(in the rows, 128 means zero)
One turn moves every row onto another: examples first, then more rows asked
z607: [158 119 110 120 135 151 137 131 110 115 133 150 147 115 165 130 153 127
 133 114  95 153 136 149 172 142 111 131]
z202: [154 117 114 120 136 153 141 129 117 122 138 150 147 111 163 132 145 124
 134 112  96 156 136 151 169 146 107 129]
z828: [156 118 113 118 133 150 143 131 116 116 132 149 154 115 163 132 145 128
 137 114  93 153 135 150 168 142 106 136]
z783: [152 111 126 128 101 154 146 148 127 140  88 152 147 115 153 132 118 118
 119 130  89 143 121 143 160 142 141 132]
z155: [154 105 121 110 115 149 113 131  92 131 129 126 117  96 175 132 135 138
 147 116  84 146 111 147 169 141 123 112]
z273: [136 112 108 144 113 145 122 148 118 129 114 139 127  97 145 139 142 130
 131 124 108 157  85 150 142 132 138 132]
z79: [154  99  99 124 104 146 119 149 106 118  75 125 128 113 168 115 123 135
 137 123 119 138 138 146 170 148 141 113]
z417: [153 102 121 110 116 150 113 131  94 136 127 125 114  95 180 127 135 138
 144 120  82 146 112 150 168 137 123 116]
z190: [145 101  93 127 137 131 127 136 127 126 102 136 133 115 148 131 133 164
 155 128 109 162 126 162 151 127 125 137]
z203: [146 105  96 125 136 135 124 136 130 129 108 136 138 116 148 130 135 168
 149 126 107 164 132 166 149 130 125 136]
z248: [156 101 123 106 116 152 112 127  96 136 124 127 114  98 174 125 135 138
 146 119  83 148 115 144 170 137 125 110]
z979: [160 122 111 142 117 151 134 136 110 110 106 119 130  93 160 139 130 119
 134 114 140 124 129 132 151 133 115 113]
z666: [158 128 115 139 114 152 139 137 116 109 109 121 134  91 161 138 126 116
 133 112 136 127 132 136 150 133 112 109]
z236: [146 110 124 129 101 158 149 144 127 142  87 147 146 121 152 131 114 116
 122 130  93 146 124 142 161 138 138 132]
z162: [150 108 121 130 101 150 149 144 131 139  88 146 151 117 150 137 114 117
 119 127  93 148 122 147 156 146 138 136]
z149: [153 102 116 109 116 151 110 128  96 137 127 121 117  95 175 128 134 136
 150 118  87 149 111 145 168 140 118 107]
z645: [159 112 129 116 116 148 136 116 125 141 105 113 123 100 156 141 106 150
 147 123  94 136 143 141 144 125 113 111]
z383: [170 102 125 132 117 144 139 142 112 148 110 122 126  82 145 129 131 150
 138 127 115 161 115 148 139 165 114 135]
z468: [142 114 111 143 112 146 131 152 118 129 115 145 125  96 147 141 136 131
 131 128 111 156  83 146 144 128 138 129]
z46: [157 122 110 141 110 159 139 135 111 110 109 121 132  88 156 137 129 116
 135 113 135 123 130 133 151 139 118 110]
z617: [163 113 133 116 120 152 138 117 123 144 106 114 127 100 157 145 106 142
 145 125 100 137 138 137 143 120 113 112]
z956: [139 113  96 143 139 134 142 142 115 137 104 109 142  84 147 135 141 127
 148 130  95 152 144 142 155 151 119 118]
z425: [152 101  96 131 139 133 127 135 126 124 103 137 136 119 143 132 134 164
 151 129 110 160 129 161 148 130 125 138]
z718: [144 110 110 143 111 144 127 150 116 135 113 141 125 100 146 140 137 130
 131 129 114 152  82 149 144 124 137 130]
z69: [137  91 111 119 125 166 142 134 116 131  99 113 151 111 147 136 150 120
 145 139 111 149 129 162 176 149 136 116]
z583: [154  99  97 124  98 143 118 150 109 123  76 123 134 107 163 114 119 133
 143 122 119 136 132 149 169 148 142 119]
z623: [163 110 125 115 115 154 140 115 124 143 105 112 131 102 158 147 107 148
 143 125 100 135 142 141 144 128 112 109]
z920: [142 110 112 143 116 142 125 149 119 133 108 143 120  95 148 139 137 131
 133 128 108 156  85 149 140 125 138 133]
z794: [152 103  93 121 113 140 139 138 121 130 103 111 130  92 148 128 139 135
 110 134 131 170 128 145 163 141 108 118]
z66: [150 112 123 127  97 156 146 143 131 140  85 148 148 124 150 132 113 123
 123 128  92 146 123 143 159 143 135 131]
z970: [156 101 100 128 103 145 118 147 107 119  73 126 135 114 164 114 125 135
 141 124 117 133 136 145 174 148 140 118]
z714: [162 112 132 122 118 150 137 113 123 144 106 114 125 103 156 144 108 144
 147 122  95 134 142 146 143 122 112 112]
z639: [163 126 111 140 115 152 132 138 111 110 110 121 132  94 157 137 131 117
 133 111 135 125 133 134 147 133 113 107]
z778: [151 109  96 131 139 133 126 134 128 125 103 135 138 118 148 133 137 161
 150 127 108 164 132 162 147 124 122 140]
z344: [147 123 108 127 115 151 120 145 109 159 107 130 127  91 123 142 122 124
 137 112 111 162 141 137 144 139 120 116]
z707: [148 106 116 102 108 163 120 147 118 164 113 137 143 105 139 136 144 128
 143 119 109 127 114 147 156 151 120 135]
z843: [158  96 136 121 102 171 129 131 105 144  97 131 134  95 152 136 143 129
 143 110 102 157 133 175 144 150 133 115]
z54: [154 118 111 119 138 152 139 136 113 115 133 149 150 113 162 127 147 126
 133 117  91 152 135 146 168 143 109 135]
z165: [151 101  99 127 101 144 115 148 106 119  75 125 130 113 168 120 123 132
 143 120 121 136 131 150 173 148 140 113]
z496: [143 104  97 110 104 147 130 138 123 138 100 122 146  92 171 128 166 127
 123 116  99 133 134 161 159 140 110 120]

z783 -> z607
z714 -> z236
z707 -> z496
Now these:
z623 -> z162
z645 -> z66

